In the data rows, 128 means zero.
Here are some numbered points:
[141, 149, 125, 126, 154, 157, 105, 137, 124, 128, 139, 117, 156, 141, 134, 129] 0
[142, 065, 136, 158, 099, 085, 127, 168, 136, 120, 109, 087, 095, 102, 124, 151] 1
[115, 123, 108, 147, 118, 102, 138, 121, 155, 137, 127, 135, 143, 124, 093, 121] 2
[124, 125, 119, 128, 126, 120, 118, 128, 137, 125, 122, 123, 136, 116, 112, 125] 3
[165, 218, 096, 086, 126, 171, 074, 110, 132, 124, 106, 082, 151, 103, 165, 219] 4
[140, 121, 136, 090, 104, 158, 110, 093, 163, 120, 141, 095, 116, 089, 112, 139] 5
[167, 110, 143, 099, 112, 136, 095, 147, 133, 119, 147, 095, 175, 093, 070, 115] 6
[158, 119, 120, 114, 128, 125, 125, 086, 118, 134, 117, 146, 080, 146, 170, 142] 7
[064, 205, 255, 095, 148, 144, 127, 071, 017, 108, 171, 124, 056, 224, 255, 107] 8
[093, 127, 100, 187, 130, 130, 148, 146, 104, 112, 126, 118, 124, 124, 114, 139] 9
[141, 127, 094, 092, 146, 110, 150, 118, 169, 133, 124, 137, 142, 099, 106, 149] 10
[120, 157, 119, 132, 155, 131, 124, 118, 137, 144, 151, 144, 119, 147, 141, 110] 11
[098, 129, 112, 131, 141, 126, 129, 142, 156, 123, 148, 135, 148, 093, 110, 094] 12
[158, 131, 125, 103, 080, 131, 121, 125, 100, 174, 128, 142, 162, 113, 099, 113] 13
[101, 133, 104, 173, 139, 130, 149, 147, 112, 124, 129, 125, 123, 117, 119, 138] 14
[121, 117, 128, 126, 128, 155, 128, 127, 125, 121, 145, 120, 141, 119, 135, 118] 15
[180, 123, 137, 123, 127, 140, 128, 106, 110, 170, 097, 182, 124, 162, 115, 133] 16
[066, 147, 097, 203, 131, 119, 156, 154, 107, 107, 129, 119, 109, 123, 109, 145] 17
[101, 097, 113, 075, 104, 127, 118, 159, 124, 096, 160, 079, 181, 033, 080, 121] 18
[078, 159, 120, 107, 125, 077, 094, 172, 125, 149, 106, 119, 158, 099, 129, 133] 19
[186, 135, 101, 141, 142, 122, 124, 139, 147, 151, 125, 138, 142, 139, 120, 116] 20
[132, 146, 133, 144, 136, 140, 124, 132, 118, 139, 129, 137, 137, 147, 119, 119] 21
[092, 133, 091, 201, 127, 126, 160, 158, 103, 109, 130, 129, 109, 107, 102, 144] 22
New points follow, each followed by the numbers of its two nearest points above by angle, nearest first.
[135, 137, 128, 121, 146, 154, 111, 135, 123, 126, 130, 118, 151, 143, 134, 131] : 0 4
[163, 110, 124, 104, 140, 127, 134, 057, 110, 141, 115, 150, 060, 153, 186, 154] : 7 16
[103, 171, 139, 108, 160, 101, 092, 148, 153, 116, 123, 141, 141, 086, 141, 131] : 19 12
[116, 139, 122, 139, 148, 110, 139, 116, 139, 124, 121, 151, 111, 137, 140, 126] : 11 7
[143, 142, 127, 152, 120, 128, 123, 137, 121, 134, 134, 126, 135, 157, 134, 119] : 21 20
[118, 150, 135, 111, 142, 118, 113, 137, 139, 123, 123, 135, 132, 109, 141, 121] : 19 12
[077, 135, 161, 101, 102, 129, 143, 111, 100, 152, 107, 168, 118, 123, 136, 117] : 8 13
[088, 203, 162, 067, 177, 092, 073, 169, 187, 102, 111, 150, 145, 054, 170, 121] : 19 12
[146, 132, 132, 120, 152, 155, 107, 134, 120, 127, 120, 111, 160, 163, 136, 145] : 0 4
[147, 111, 099, 128, 139, 125, 135, 128, 142, 150, 132, 149, 143, 124, 115, 097] : 20 2
[136, 156, 118, 118, 121, 139, 120, 126, 124, 120, 112, 118, 134, 121, 137, 152] : 4 0
[104, 174, 136, 109, 157, 103, 106, 141, 149, 121, 120, 137, 132, 096, 142, 123] : 19 12
[138, 123, 132, 097, 111, 143, 117, 095, 154, 127, 141, 109, 114, 108, 120, 133] : 5 6
[139, 121, 133, 119, 123, 132, 113, 133, 128, 122, 134, 115, 146, 113, 111, 121] : 6 18
[153, 106, 117, 130, 135, 142, 110, 116, 108, 128, 134, 106, 154, 152, 128, 134] : 0 6
[176, 139, 134, 136, 144, 144, 121, 141, 140, 142, 143, 123, 138, 145, 103, 124] : 20 0
[108, 121, 113, 122, 123, 119, 130, 129, 111, 123, 128, 119, 145, 106, 129, 129] : 18 19
[167, 141, 112, 134, 139, 121, 120, 143, 148, 149, 122, 139, 143, 129, 124, 116] : 20 16
[123, 104, 111, 120, 128, 104, 131, 119, 139, 127, 124, 143, 107, 128, 140, 110] : 7 2
[116, 140, 120, 144, 152, 102, 142, 115, 137, 124, 120, 160, 106, 137, 140, 125] : 11 7
[094, 131, 111, 126, 146, 127, 121, 144, 159, 118, 156, 134, 149, 082, 106, 095] : 12 18
[146, 109, 147, 062, 110, 158, 108, 073, 189, 116, 143, 077, 097, 080, 115, 144] : 5 6
[103, 090, 152, 100, 103, 086, 140, 123, 127, 113, 124, 112, 096, 103, 109, 158] : 1 18
[135, 127, 131, 109, 122, 148, 116, 108, 155, 131, 135, 114, 116, 110, 124, 126] : 5 6
[116, 122, 130, 130, 126, 141, 127, 130, 125, 123, 137, 118, 136, 118, 132, 118] : 15 18
[205, 149, 099, 143, 142, 125, 113, 145, 156, 168, 121, 153, 140, 148, 115, 109] : 20 16
[117, 113, 128, 131, 126, 147, 131, 128, 126, 118, 140, 121, 138, 122, 133, 115] : 15 18
[151, 118, 119, 122, 130, 125, 130, 095, 115, 127, 114, 145, 095, 143, 160, 141] : 7 16
[138, 176, 118, 102, 111, 140, 106, 121, 118, 115, 096, 106, 149, 108, 134, 169] : 4 19
[151, 133, 119, 131, 131, 125, 124, 134, 136, 140, 128, 135, 136, 130, 123, 119] : 20 16
[123, 125, 123, 133, 131, 141, 129, 128, 128, 121, 135, 127, 139, 124, 127, 122] : 15 12
[096, 183, 108, 097, 147, 095, 113, 134, 106, 134, 085, 168, 125, 121, 198, 132] : 19 8
[140, 075, 131, 154, 104, 083, 127, 173, 142, 120, 102, 095, 105, 117, 122, 150] : 1 3
[141, 119, 133, 083, 112, 162, 115, 094, 164, 128, 145, 104, 118, 095, 120, 132] : 5 6
[130, 129, 128, 162, 143, 161, 111, 149, 124, 131, 157, 130, 099, 139, 167, 102] : 11 8
[098, 080, 169, 095, 092, 078, 145, 113, 132, 099, 130, 110, 085, 108, 112, 175] : 1 5
[095, 135, 153, 112, 114, 128, 136, 121, 119, 144, 114, 152, 122, 127, 139, 122] : 8 19
[206, 095, 151, 080, 092, 148, 061, 169, 133, 102, 159, 069, 234, 050, 019, 095] : 6 18
